In the rows, 128 means zero.
One turn moves each row of this set onto another row. After a few examples, where does it send each row asked below?
tul: 163; 119; 137; 152; 160; 128; 117; 118; 140; 133; 120; 141; 167; 136; 127; 104; 129; 151; 119; 155; 128; 107; 128; 107; 110; 90; 150; 110; 166; 135; 103; 119; 116; 147; 144; 123; 124
lile: 167; 131; 135; 155; 149; 116; 110; 127; 151; 128; 119; 126; 170; 128; 127; 98; 128; 156; 122; 147; 129; 122; 136; 117; 111; 106; 152; 99; 178; 136; 120; 111; 120; 171; 138; 141; 126
Nedov: 159; 148; 115; 161; 118; 164; 165; 144; 114; 97; 118; 151; 146; 143; 100; 122; 91; 138; 100; 107; 101; 145; 132; 116; 110; 124; 200; 117; 145; 148; 108; 116; 126; 152; 159; 131; 112
pid: 185; 104; 122; 140; 118; 155; 136; 152; 151; 125; 119; 101; 166; 181; 102; 108; 120; 146; 91; 150; 136; 160; 110; 102; 157; 96; 151; 131; 115; 135; 135; 103; 125; 156; 101; 120; 82
supu: 161; 164; 82; 122; 130; 122; 149; 123; 123; 106; 96; 109; 145; 177; 127; 123; 94; 129; 126; 118; 150; 142; 115; 86; 135; 146; 140; 138; 127; 127; 107; 120; 84; 143; 110; 161; 105
Devor: 160; 142; 105; 101; 128; 132; 136; 130; 139; 96; 107; 130; 153; 167; 122; 144; 102; 127; 128; 118; 155; 127; 105; 95; 147; 133; 156; 120; 142; 126; 99; 114; 85; 135; 106; 159; 88
figof: 150; 124; 106; 152; 121; 141; 163; 135; 95; 83; 134; 148; 140; 145; 112; 122; 107; 126; 91; 109; 113; 163; 145; 101; 120; 131; 176; 93; 168; 118; 112; 116; 116; 154; 149; 122; 131
lirad: 177; 147; 110; 176; 129; 165; 156; 135; 157; 135; 105; 140; 140; 164; 155; 98; 130; 137; 99; 159; 139; 148; 123; 100; 114; 118; 141; 110; 148; 162; 123; 101; 86; 144; 137; 103; 136
boku: 157; 125; 129; 146; 120; 141; 142; 151; 146; 125; 120; 102; 164; 159; 113; 85; 122; 156; 114; 148; 118; 165; 104; 122; 148; 103; 133; 151; 98; 132; 146; 98; 112; 132; 122; 124; 91
res: 161; 152; 103; 121; 140; 136; 133; 120; 122; 115; 112; 111; 150; 167; 121; 103; 92; 127; 126; 96; 158; 146; 112; 100; 136; 128; 168; 165; 145; 136; 104; 106; 90; 145; 112; 176; 84
madas: 169; 140; 98; 153; 117; 160; 166; 142; 102; 93; 115; 143; 160; 158; 102; 126; 106; 135; 98; 98; 106; 144; 157; 99; 115; 126; 185; 112; 164; 126; 113; 114; 131; 153; 146; 124; 123
rupe: 165; 131; 112; 169; 150; 156; 146; 129; 143; 139; 104; 142; 140; 167; 142; 93; 133; 138; 101; 152; 135; 124; 128; 102; 112; 110; 131; 119; 151; 152; 111; 112; 90; 126; 142; 90; 137
Nudu: 183; 119; 115; 138; 150; 125; 130; 183; 138; 154; 116; 133; 135; 140; 143; 71; 82; 140; 114; 111; 116; 155; 118; 101; 128; 121; 176; 123; 106; 176; 113; 127; 105; 160; 142; 139; 109
duf: 173; 121; 93; 139; 131; 130; 131; 173; 108; 141; 114; 142; 163; 117; 141; 96; 107; 171; 129; 127; 131; 154; 140; 63; 162; 88; 184; 123; 138; 163; 109; 124; 107; 142; 127; 123; 125
kud: 160; 97; 102; 141; 121; 128; 124; 138; 125; 123; 126; 99; 159; 177; 102; 90; 122; 151; 98; 156; 125; 161; 120; 112; 144; 106; 122; 153; 122; 135; 143; 107; 112; 146; 124; 123; 80
lapa: 188; 144; 115; 177; 131; 147; 129; 132; 156; 137; 117; 116; 152; 147; 142; 89; 122; 140; 96; 148; 152; 162; 135; 104; 120; 118; 169; 106; 178; 162; 132; 95; 109; 192; 128; 141; 124
Gazaz: 156; 129; 105; 152; 120; 146; 157; 143; 114; 88; 122; 151; 136; 157; 101; 122; 94; 127; 89; 108; 99; 145; 137; 124; 104; 143; 180; 104; 155; 142; 115; 119; 116; 158; 161; 128; 108
dul: 197; 121; 91; 127; 120; 135; 128; 182; 128; 146; 103; 147; 173; 139; 135; 121; 99; 163; 127; 138; 115; 132; 136; 73; 136; 106; 177; 111; 126; 171; 109; 128; 111; 155; 134; 136; 107
Nutep: 169; 121; 116; 150; 116; 123; 137; 135; 129; 121; 122; 95; 170; 158; 103; 110; 120; 160; 109; 175; 120; 162; 107; 93; 147; 93; 135; 130; 99; 119; 133; 118; 127; 163; 114; 135; 99
tilup: 165; 114; 101; 141; 125; 113; 129; 149; 140; 112; 111; 87; 159; 171; 98; 105; 124; 158; 101; 157; 132; 162; 127; 102; 163; 110; 129; 111; 122; 123; 145; 120; 121; 166; 100; 116; 102
mipu: 140; 138; 119; 161; 131; 139; 164; 140; 110; 88; 132; 148; 124; 138; 108; 103; 92; 129; 95; 105; 104; 161; 131; 122; 113; 135; 184; 107; 146; 134; 112; 118; 114; 154; 162; 127; 124
sibep: 160; 131; 118; 161; 124; 149; 169; 127; 97; 97; 135; 144; 141; 153; 112; 112; 97; 120; 91; 108; 104; 161; 132; 105; 103; 127; 181; 113; 146; 118; 102; 117; 124; 158; 158; 136; 124
nosav: 154; 120; 127; 161; 164; 142; 129; 120; 136; 138; 114; 144; 148; 149; 132; 90; 132; 146; 111; 152; 132; 112; 126; 104; 114; 90; 143; 122; 157; 143; 101; 121; 102; 128; 145; 97; 129
ziv: 145; 150; 87; 125; 151; 123; 140; 124; 119; 103; 102; 111; 124; 169; 116; 109; 96; 131; 119; 104; 167; 142; 116; 85; 157; 129; 161; 140; 141; 136; 99; 126; 81; 139; 100; 141; 103
kuzis: 183; 103; 80; 127; 130; 119; 131; 169; 97; 142; 118; 134; 164; 144; 150; 87; 116; 152; 119; 116; 129; 160; 158; 61; 145; 111; 148; 123; 154; 142; 118; 118; 102; 143; 128; 121; 131
fudi: 168; 97; 116; 125; 124; 114; 137; 170; 123; 133; 142; 152; 138; 125; 170; 87; 104; 135; 114; 134; 127; 180; 114; 86; 139; 121; 155; 96; 127; 143; 116; 116; 82; 143; 141; 137; 125
Fuzi: 188; 117; 108; 128; 123; 121; 148; 165; 111; 147; 126; 137; 170; 136; 170; 85; 107; 139; 128; 126; 115; 171; 133; 70; 128; 117; 142; 119; 119; 125; 115; 111; 100; 138; 138; 141; 136
Tinu: 154; 106; 121; 135; 116; 141; 131; 162; 158; 109; 123; 111; 155; 162; 108; 104; 129; 154; 102; 152; 134; 166; 109; 121; 170; 108; 138; 120; 121; 141; 148; 99; 104; 138; 111; 109; 85
Livim: 155; 149; 116; 160; 122; 153; 173; 139; 100; 88; 125; 144; 152; 132; 113; 116; 107; 138; 106; 103; 107; 159; 142; 99; 124; 123; 189; 107; 152; 117; 109; 113; 126; 146; 145; 124; 139
nale: 156; 148; 110; 122; 142; 142; 144; 118; 126; 109; 108; 126; 140; 160; 121; 128; 93; 129; 122; 117; 164; 137; 95; 80; 153; 109; 178; 141; 129; 131; 84; 121; 91; 137; 102; 156; 93
Zab: 137; 108; 114; 153; 126; 118; 128; 135; 125; 113; 133; 103; 148; 145; 102; 92; 122; 166; 107; 170; 134; 173; 108; 109; 164; 88; 139; 137; 117; 135; 138; 115; 109; 149; 118; 121; 94
kadab: 146; 141; 102; 159; 125; 155; 158; 153; 110; 85; 118; 149; 141; 141; 97; 119; 101; 143; 98; 98; 111; 147; 148; 113; 130; 126; 196; 106; 168; 147; 116; 117; 120; 150; 150; 114; 117
Ziz: 181; 145; 111; 181; 124; 162; 146; 136; 157; 130; 112; 133; 140; 152; 154; 98; 127; 140; 92; 159; 153; 166; 125; 101; 123; 119; 162; 104; 163; 170; 129; 95; 92; 171; 131; 121; 129
pef: 177; 119; 91; 125; 136; 112; 121; 197; 143; 136; 103; 140; 147; 139; 135; 97; 94; 158; 122; 121; 115; 138; 137; 102; 141; 132; 163; 96; 127; 180; 126; 131; 98; 158; 138; 127; 108
Lofo: 147; 137; 89; 122; 125; 131; 129; 119; 119; 100; 121; 127; 137; 160; 123; 124; 97; 132; 118; 122; 171; 154; 105; 95; 150; 127; 169; 141; 157; 146; 105; 110; 76; 148; 112; 167; 79
lus: 143; 163; 109; 111; 143; 122; 138; 136; 140; 97; 105; 115; 146; 152; 125; 111; 99; 134; 137; 95; 153; 140; 110; 110; 151; 141; 156; 136; 139; 129; 113; 110; 86; 130; 109; 161; 97
nef: 164; 130; 126; 153; 137; 138; 139; 154; 149; 120; 114; 86; 152; 155; 102; 88; 118; 161; 104; 140; 136; 170; 111; 103; 171; 95; 157; 128; 107; 131; 135; 109; 127; 158; 96; 114; 107
Dez: 180; 146; 128; 167; 144; 125; 118; 129; 154; 133; 117; 114; 165; 130; 132; 84; 123; 151; 114; 140; 141; 146; 139; 114; 114; 113; 164; 106; 178; 145; 131; 102; 120; 190; 131; 150; 127
fira: 146; 168; 98; 127; 117; 127; 150; 121; 129; 98; 110; 123; 140; 146; 133; 131; 95; 138; 132; 133; 156; 155; 94; 91; 147; 131; 162; 134; 127; 137; 106; 114; 76; 140; 116; 170; 99
pivob: 192; 80; 109; 125; 134; 123; 127; 170; 124; 150; 135; 145; 137; 155; 152; 87; 92; 124; 98; 127; 127; 164; 118; 87; 123; 120; 163; 113; 128; 162; 106; 121; 94; 163; 143; 144; 100

dul goes to duf
nef goes to tilup
Now these:
supu goes to fira
Dez goes to lile
mipu goes to Gazaz

One turn moves each row of this set onto another row. After a few examples, where does it send each row asked below?
tomam: 142; 141; 154; 151; 151; 147; 117; 112; 147; 127; 147; 139; 153; 119; 135; 120; 124; 177; 149; 124; 119
butu: 101; 151; 110; 131; 133; 114; 126; 114; 129; 120; 114; 116; 137; 117; 119; 108; 92; 131; 150; 107; 145
zev: 114; 110; 125; 134; 164; 137; 101; 125; 147; 111; 141; 149; 139; 116; 120; 142; 147; 149; 162; 129; 116
sem: 88; 112; 128; 122; 131; 126; 137; 119; 138; 133; 135; 122; 119; 102; 139; 137; 141; 134; 155; 90; 134
porek: 87; 111; 125; 131; 128; 129; 130; 112; 143; 124; 130; 137; 124; 96; 147; 142; 147; 137; 154; 92; 136
Ziful: 134; 126; 142; 136; 148; 161; 146; 150; 118; 129; 101; 136; 123; 124; 159; 149; 161; 134; 101; 155; 138
gud: 119; 127; 119; 107; 141; 147; 137; 132; 117; 123; 83; 130; 124; 132; 146; 152; 148; 112; 105; 149; 134
kapat: 151; 156; 131; 151; 109; 155; 146; 137; 118; 131; 93; 119; 125; 140; 135; 107; 136; 120; 108; 155; 143
lipul: 100; 157; 109; 132; 124; 119; 124; 110; 136; 115; 108; 126; 139; 105; 125; 115; 104; 130; 155; 102; 143
Sanev: 131; 135; 121; 124; 96; 140; 152; 122; 118; 125; 84; 123; 118; 140; 142; 130; 150; 107; 107; 145; 141
kefik: 91; 106; 130; 129; 135; 128; 140; 105; 139; 127; 139; 137; 136; 113; 136; 138; 142; 135; 162; 90; 129
Fogod: 118; 124; 128; 172; 104; 123; 106; 101; 136; 117; 131; 139; 146; 132; 128; 95; 107; 153; 138; 118; 154
pinim: 117; 116; 129; 167; 115; 123; 119; 100; 132; 120; 142; 140; 153; 142; 117; 96; 110; 148; 151; 117; 145
Nomon: 124; 121; 135; 164; 117; 126; 120; 102; 135; 119; 142; 143; 143; 140; 121; 90; 103; 158; 141; 121; 141
muf: 155; 128; 139; 154; 121; 150; 141; 153; 111; 132; 105; 142; 129; 130; 137; 123; 148; 135; 102; 169; 148
femo: 116; 108; 123; 138; 157; 133; 91; 135; 145; 119; 138; 133; 137; 111; 118; 144; 156; 145; 161; 130; 128
Bobo: 139; 142; 155; 156; 146; 142; 124; 111; 142; 135; 147; 137; 164; 118; 134; 121; 125; 170; 155; 116; 125
basug: 117; 117; 123; 146; 157; 136; 88; 132; 148; 114; 133; 148; 145; 103; 126; 145; 151; 151; 159; 131; 129
Livi: 123; 132; 120; 133; 101; 146; 151; 122; 121; 124; 85; 120; 114; 147; 145; 122; 147; 108; 106; 140; 139
kotu: 149; 128; 138; 162; 131; 161; 135; 155; 115; 129; 108; 139; 124; 138; 138; 121; 150; 131; 104; 169; 146
gef: 126; 123; 119; 114; 131; 140; 142; 135; 117; 117; 83; 133; 126; 131; 146; 154; 158; 114; 104; 153; 137
luv: 106; 153; 115; 131; 136; 120; 134; 103; 133; 119; 120; 127; 149; 120; 116; 114; 103; 129; 164; 102; 134
filit: 117; 113; 124; 142; 167; 132; 100; 125; 140; 117; 140; 148; 154; 118; 116; 140; 144; 146; 168; 128; 124
zom: 147; 144; 154; 151; 144; 143; 107; 119; 149; 134; 143; 121; 156; 119; 140; 125; 134; 177; 145; 123; 124
fabev: 136; 115; 144; 129; 146; 160; 143; 149; 112; 137; 106; 142; 124; 122; 156; 149; 153; 135; 101; 154; 140
kivop: 153; 153; 132; 139; 100; 155; 143; 134; 116; 143; 98; 121; 124; 139; 131; 109; 134; 119; 110; 155; 139
mube: 104; 150; 111; 131; 130; 120; 134; 106; 133; 115; 122; 131; 135; 120; 113; 105; 95; 130; 158; 106; 132
funi: 143; 148; 154; 161; 135; 144; 110; 114; 148; 131; 140; 135; 156; 107; 145; 120; 127; 178; 142; 121; 132
peg: 142; 123; 141; 130; 143; 151; 144; 150; 113; 129; 99; 142; 129; 123; 155; 150; 159; 135; 99; 160; 142
Rala: 123; 119; 136; 165; 111; 122; 109; 103; 134; 123; 137; 127; 145; 144; 127; 97; 104; 160; 134; 119; 151
rupek: 90; 112; 125; 122; 134; 134; 140; 106; 142; 124; 134; 136; 119; 108; 136; 134; 139; 134; 161; 93; 122
mipo: 154; 127; 138; 153; 127; 160; 128; 154; 110; 139; 112; 142; 126; 133; 131; 121; 142; 129; 107; 173; 147
Pefu: 154; 151; 130; 145; 100; 146; 148; 137; 114; 133; 93; 127; 126; 135; 131; 112; 137; 117; 108; 157; 145
vav: 117; 128; 115; 117; 140; 146; 141; 135; 121; 115; 81; 128; 121; 135; 146; 148; 155; 110; 107; 149; 136
Vas: 125; 126; 120; 122; 98; 145; 143; 117; 119; 130; 87; 122; 118; 149; 139; 126; 144; 104; 105; 144; 140

Nomon goes to mube
Livi goes to vav
Now these:
filit goes to Bobo
peg goes to muf
basug goes to funi
Vas goes to gud
sem goes to femo

